In the rows, zero is written as 128.
Each named move below is a turn or a mirror, shown by a few rows before and after it. Which moves, in which order, take the first row of each later pair to the second? The first pair is answered.
T (before |-> after):
[121 113 131 124 117 101 122 112 133 106 106 129 154 152 153 138 126 156
 145 118 111 110 131 143 124  85 112 137 122 111 136 147] |-> [126 152 152 140 134 126 127 119 152 116 138  96 138 133 171 150 120 130
 135 131 132 142 132 125 175 123 109 142 128 140 137 137]
[160 108  98  77 128 114 146  94 115 134 130 129 122 146 118  99 126 111
 161 122  94 108 112 172  84  80  76 141  49 112 152 143] |-> [169 170 134 100 148 149 153 104 144 152 170  83  98 117 145 120 121  80
 156 139 125 160 111 141 170 130  75 149  64 151 146 123]
[123 135 160 109 143 131 131 139 117 112 134 128 134  97 154 114 139 105
 117 139 104 146 135  94 143 140  86 129 149 156 103 102] |-> [122 109 140 100 131 113 129 131 105 105 109 149 141 110 143 108 146 128
 123 132  86 118 134 114  92 112  80 128 146 134 108 116]
X (before |-> after):
[122 123 146 170 148 122 100 127 122 133 160 110 129 111 156 122 148 119
 101 101 142 158 114 119 167 124 131 126 129 153  92 110] |-> [124 118 127 176 149 112  97 137 112 125 171 118 142 110 157 120 149 121
  99  92 148 151 114 129 160 114 135 129 123 144 108 120]
[163 167 159 134 154  95 147 126 102 112 148 128 112 119 145 119 103 152
 112 123 104 202 113 124 125 153 134 128 111 139 130 109] |-> [167 166 152 138 154  90 146 128  94 108 154 126 116 121 148 116 101 146
 110 114 113 195 116 134 127 151 131 125 107 138 139 115]
[104 175  70 167 147 124 166 148  95 188 166 116 123 108 150 120 155 123
  82  64 147 148 124 155 158 134 162 131  79  86 124 121] |-> [107 155  53 158 142 109 160 152  79 174 149 140 140 120 143 115 156 140
  92  61 143 128 126 170 134 106 155 136  81  71 137 133]
[161 146  51 130  86 119  97 207 101  88 187 138 167 129 105 109 109  96
  89  91 157 140 122 153 150 106 164 131 104 136 239 183] |-> [157 110  51 105  78 109  96 201  96  67 142 166 192 135  95  97 104 130
 111 119 133 129 121 159  96  70 156 137 121 117 224 180]
N (before |-> after):
[125 111  95 138 115 114 120 130 103 131 135 142 137 156 112 120 129 128
 116 100 137 113 129 125 103 121 121 125 119 117 142 133] |-> [128 131 105 154 125 126 122 143 111 136 155 128 135 151 121 131 133 108
 111  95 151 132 128 116 136 141 131 128 119 128 145 133]
[147 104 115 132 115 103 118 150  90 109 111 152 181 139 161 115 125 161
 154 132 143 123 163 149 113 108 143 123 140 112 145 132] |-> [141 100 110 142 100  93 129 127 104 145 126 144 135 153 137 113 144 135
 116  78 128  97 158 163 107 130 156  95 104 112 137 142]
[120 122 116 114 158 140 115 150 114 142 103 115 108 127 141 117 113 157
 136 124 136 136 120 105 137 132 111 132 105 154  89 108] |-> [115 113 115 111 153 135 118 147 115 145  95 117 107 131 134 115 114 162
 132 119 127 127 123 109 124 131 113 129 104 147  85 112]
[103 112 151 114  92 113  96 131 153 149 104 144 145 124 144 145 118 127
 149 138 129 151 107  87 105 115  82 129 150 128  81  90] |-> [ 94 106 150 121  83 106 105 116 162 171 116 135 119 131 126 145 126 111
 123 108 123 141 102  94  98 130  91 114 132 125  75  97]
Pairs:
Each pair is 2 to 4 moves apart.
[129 130  97 158 119 106  98 129 106 130 154 146 153 155 116 122 102 131
 153 117 133 115 118 147 106 109 129 140 135 147 135 143] |-> [125 142 127 151 112 119 113 104 133 162 164 115 100 136 102 127 109 110
 129 110 118 121 118 130 115 145 131 123 129 162 102 128] | X, X, N, T
[135 162 116 159 132 143 125 150 116 117 177 100 144 111 183 131 121 108
 122 118 180 169 133 110 175 154 137 150 103 130 153 145] |-> [131  99 120 114 127 128 121 136 102  86  94 144 173 119 156 114 121 175
 173 176 129 147 129 109  88  92 118 165 129  99 124 134] | X, X, X, X
[132 101 129 124 114 131 124 109 139 136 116 133  98 125 111 149 138 138
 118 137 121 125 116 117 117 124 128 140 146 117 113 127] |-> [136 108 116 127 120 128 118 123 123 115 117 147 127 128 127 144 134 149
 133 150 135 129 119 120 118 106 124 151 153 111 133 134] | N, X, N, T
[123  98  83 130 105  88 134 106 111 121 133 168 141 159  95 129 142 144
 105  80 113  91 114 161  62  93 148 106 110  98 168 153] |-> [127 158 188 126 135 159 146  98 182 151 147  95  82  99 116 144 133 120
 118 166 121 161 110  95 150 168 122 118 154 164  97  90] | X, X, T
[129 130 190 115 142 141 120 140 112 124 100 133 131  88 142 137 143 148
 176 208 131 128  92  78 113 116 107 174 162 165  94  90] |-> [121 108 185 104 130 126 128 118 118 141  80 136 111  96 114 133 150 151
 162 191 107 106  93  84  79 114 109 166 153 156  78  93] | X, T, X
[112 135  81 165 101  89 148 136 130 138 199 116 142 138 127 141 144  92
  98  51 143 103 154 138 127 141 120 117  91 129 152 145] |-> [125 173 117 166 131 123 141 168 140 117 201 101 168 111 169 151 128  95
 134 110 172 150 160 108 174 151 107 139 128 151 155 118] | N, X, N, T
[135 180 111 144 123 123 140 153 135 122 177  88 116 133 157 121 112  80
 117  98 149 142 137 109 198 152 153 113 129 135 152 135] |-> [140 180 107 144 127 130 130 163 126 109 168  99 142 134 167 120 104  89
 135 115 154 151 139 103 198 141 146 126 146 126 164 131] | X, T, X, T
[121 153 160 126 136 195 127 100 216 118  80 100  96  80 119 138 103 138
 156 173  92 142 120 139 152 160 111 157 155 137 130  86] |-> [128 178  85 173 134 172 119 135 176 109 153 102 124 102 143 140 105  97
 118  83 143 129 130 176 195 156 141 145 117 121 211 130] | X, X, X
[117 133 149 163 143 142 116 119 177 165 127  94  80 113 134 179 167  87
 123  75 137 169 131 107 198 151  86  87 136 167  89  86] |-> [108  56 114 128 118 100 106  98 147 140  59 152 112 142  93 161 170 139
 144  70  86 109 129 135  88  86  83  88 133 115  85 109] | X, T, X, X
[117 136 169 108 149 160 130 125 155 125 116 129 137 104 137 135 123 138
 156 180 130 167 120 110 133 137 104 156 149 147  97  96] |-> [107  87 126 100 121 112 132 100 131 138  98 161 125 130  94 123 138 144
 127 118  95 110 122 142  63 110 120 134 117 108 104 129] | N, T, X, T
[125 157 114 158 144 137 140 161 131 143 153  91 105 116 166 123 145 115
 118  99 166 137 144 124 165 153 128 121 120 119 148 126] |-> [129 118 103 140 146 123 126 173 102 106 108 131 158 128 164 114 131 167
 158 138 147 126 143 137 110  96 112 140 144  94 153 126] | X, N, X
[116 184 141 132 181 212 138 153 153  86 136  85 202  99 183 138 162 126
 152 205  85 172 157 151 134 107 134 111 140 172  60  52] |-> [122 208 128 151 178 207 140 160 158 102 176  67 188 100 192 143 171  96
 115 163 114 173 156 161 170 133 148 100 118 181  80  62] | N, N, X, N
